Look-ups in named tables: a row name and a column name give one cell, copied from the table.

nekig:
columns: geneka, das, bukik
kam: [81, 24, 51]
gis: [21, 29, -86]
fudu: [-52, 33, -19]
nev: [-55, 43, -64]

What is the das of nev in nekig? 43
What is the bukik of gis in nekig? -86
What is the geneka of gis in nekig? 21
What is the geneka of nev in nekig? -55
What is the das of kam in nekig? 24
What is the das of gis in nekig? 29
What is the geneka of kam in nekig? 81
What is the bukik of nev in nekig? -64

lam
|  | zeriluz | miz | funizam | vinoriv | div | vek | pepef | kuz | bet |
|---|---|---|---|---|---|---|---|---|---|
| nunuge | 3.11 | 2.92 | 2.83 | 7.54 | 3.95 | 8.90 | 5.80 | 6.87 | 4.90 |
| bod | 7.38 | 4.03 | 2.03 | 4.46 | 5.21 | 5.48 | 5.15 | 5.91 | 5.64 |
| rososi | 7.28 | 6.17 | 8.02 | 4.09 | 3.23 | 3.64 | 7.68 | 5.99 | 5.04 |
| repidi | 4.67 | 2.90 | 4.85 | 4.71 | 5.95 | 4.66 | 6.70 | 5.15 | 5.36 |

repidi, funizam => 4.85
repidi, vinoriv => 4.71
rososi, funizam => 8.02
nunuge, pepef => 5.80
bod, pepef => 5.15
nunuge, div => 3.95
bod, vek => 5.48
nunuge, funizam => 2.83
repidi, miz => 2.90
nunuge, zeriluz => 3.11
rososi, vinoriv => 4.09
bod, miz => 4.03
bod, div => 5.21
nunuge, vek => 8.90
bod, kuz => 5.91
Which row has the largest div? repidi

Table boleras
fields: nef, galog, pono, nel, zap, karesi, rop, lipibop, ves
ziruzu: [4204, 5989, 4111, 5149, 4905, 6047, 1968, 5722, 4315]
somogal: [5248, 4938, 4343, 3934, 4418, 4449, 7658, 3735, 6486]
sofiso: [4450, 4897, 5285, 4057, 4861, 3391, 5733, 5267, 4506]
feb: [4308, 3520, 4995, 5536, 4336, 6603, 2936, 3813, 3319]
mok: [3019, 6513, 3996, 3806, 3176, 3570, 3672, 4147, 4858]
kuge: [6004, 5316, 5160, 5339, 4784, 2061, 5747, 7196, 5591]
lak: [4758, 3835, 4549, 5473, 5722, 4057, 4983, 3697, 5807]
rozupes: [4776, 4572, 3758, 4822, 3663, 4098, 2424, 3749, 6847]
leb: [4636, 5878, 4318, 3593, 7494, 5725, 3674, 5743, 5853]
lisudi: [4456, 4452, 5283, 4973, 5282, 5367, 2669, 5268, 5785]
tek: [5400, 4773, 5620, 4160, 4305, 699, 2985, 5551, 5478]
tesiv: [5641, 4895, 4117, 5871, 5659, 3316, 7324, 5908, 5000]
logode: [5760, 5786, 4528, 4312, 2600, 2488, 5855, 2444, 5236]
roposap: [5135, 4559, 4255, 6207, 6362, 6610, 7200, 4148, 4571]

What is the galog of lak in boleras?
3835
What is the ves of logode in boleras?
5236
What is the zap of lisudi in boleras?
5282
What is the ves of sofiso in boleras?
4506
What is the rop of sofiso in boleras?
5733
What is the zap of leb in boleras?
7494
What is the nel of somogal in boleras?
3934
What is the rop of tesiv in boleras?
7324
What is the nel of leb in boleras?
3593
What is the nef of tek in boleras?
5400
What is the zap of feb in boleras?
4336
What is the nel of tesiv in boleras?
5871
What is the lipibop of leb in boleras?
5743
What is the galog of kuge in boleras?
5316
Which row has the largest ves? rozupes

Table gom
	tuteduf	zik	posepo	nof	kar
rim	-519	-333	605	370	-44
safomug	44	420	246	682	-32
kazere	-38	186	331	14	261
siza	514	-93	43	-428	-226
domiza	-6	-293	147	-112	-294
divema	197	-80	246	-65	-102
danivem	290	340	566	12	400
zez	199	-424	634	280	15

zez, nof => 280
kazere, kar => 261
divema, kar => -102
rim, posepo => 605
danivem, kar => 400
safomug, tuteduf => 44
siza, tuteduf => 514
domiza, nof => -112

mar =
|  | sas | nid | zesis |
|---|---|---|---|
| noga | 2.9 | 6.6 | 6.0 |
| fove | 2.2 | 7.6 | 1.6 |
| fosibe | 4.1 | 6.3 | 4.8 |
| kigu | 3.3 | 7.1 | 7.7 |
| vake | 3.5 | 6.2 | 7.6 |
| fod | 4.9 | 5.3 | 4.6 |
| vupudo | 3.6 | 6.4 | 9.4 |
| sov | 4.1 | 6.0 | 7.3 |
| vuze | 3.6 | 6.0 | 6.9 |
| pemumi | 4.0 | 6.3 | 6.2 |
| gom | 3.1 | 7.3 | 7.2 |
| sanufud | 4.2 | 6.1 | 7.1 |
| sus | 3.1 | 6.9 | 6.3 |
| defipon | 3.3 | 6.9 | 3.1 |

nid of defipon = 6.9
zesis of vupudo = 9.4
sas of fove = 2.2
nid of sanufud = 6.1
zesis of sus = 6.3
sas of vuze = 3.6
zesis of pemumi = 6.2
sas of gom = 3.1
zesis of fod = 4.6
sas of fod = 4.9
zesis of kigu = 7.7
nid of fove = 7.6
nid of sov = 6.0
sas of sanufud = 4.2
zesis of vake = 7.6

Table kerer
|  | didam | zam | sikeba | ruf | fum |
|---|---|---|---|---|---|
| zagite | 37 | 160 | 126 | 49 | 157 |
| nuv | 61 | 140 | 177 | 61 | 131 |
| ladot | 60 | 112 | 111 | 65 | 153 |
| rumiv | 134 | 85 | 38 | 103 | 118 |
| mab | 96 | 192 | 98 | 210 | 78 |
| monuled | 130 | 131 | 13 | 128 | 104 |

What is the ruf of monuled in kerer?
128
What is the fum of monuled in kerer?
104
What is the didam of ladot in kerer?
60
What is the zam of zagite in kerer?
160
What is the didam of nuv in kerer?
61
What is the sikeba of rumiv in kerer?
38
What is the sikeba of mab in kerer?
98
What is the ruf of ladot in kerer?
65
What is the didam of zagite in kerer?
37
What is the sikeba of nuv in kerer?
177
What is the sikeba of monuled in kerer?
13
What is the zam of mab in kerer?
192
Row with the largest sikeba: nuv

Table gel
fields: gev, kuburer, tibuta, kat, mup, fam, rumeki, goni
vazu: [529, 762, 571, 441, 742, 131, 555, 668]
vakufab: [549, 527, 373, 285, 833, 606, 647, 784]
gamevan: [507, 456, 492, 487, 363, 877, 738, 757]
rugu: [590, 406, 362, 335, 837, 776, 548, 609]
kip: [571, 451, 622, 759, 452, 383, 300, 178]
doniki: [497, 527, 666, 757, 158, 613, 563, 449]

What is the rumeki of gamevan in gel?
738
What is the goni of rugu in gel?
609
What is the fam of vakufab in gel?
606
What is the rumeki of doniki in gel?
563
What is the kuburer of doniki in gel?
527
What is the fam of rugu in gel?
776
What is the kat of vazu in gel?
441
What is the mup of gamevan in gel?
363
What is the kuburer of rugu in gel?
406
What is the rumeki of kip in gel?
300
What is the mup of kip in gel?
452
What is the gev of gamevan in gel?
507
What is the goni of vazu in gel?
668
What is the goni of doniki in gel?
449

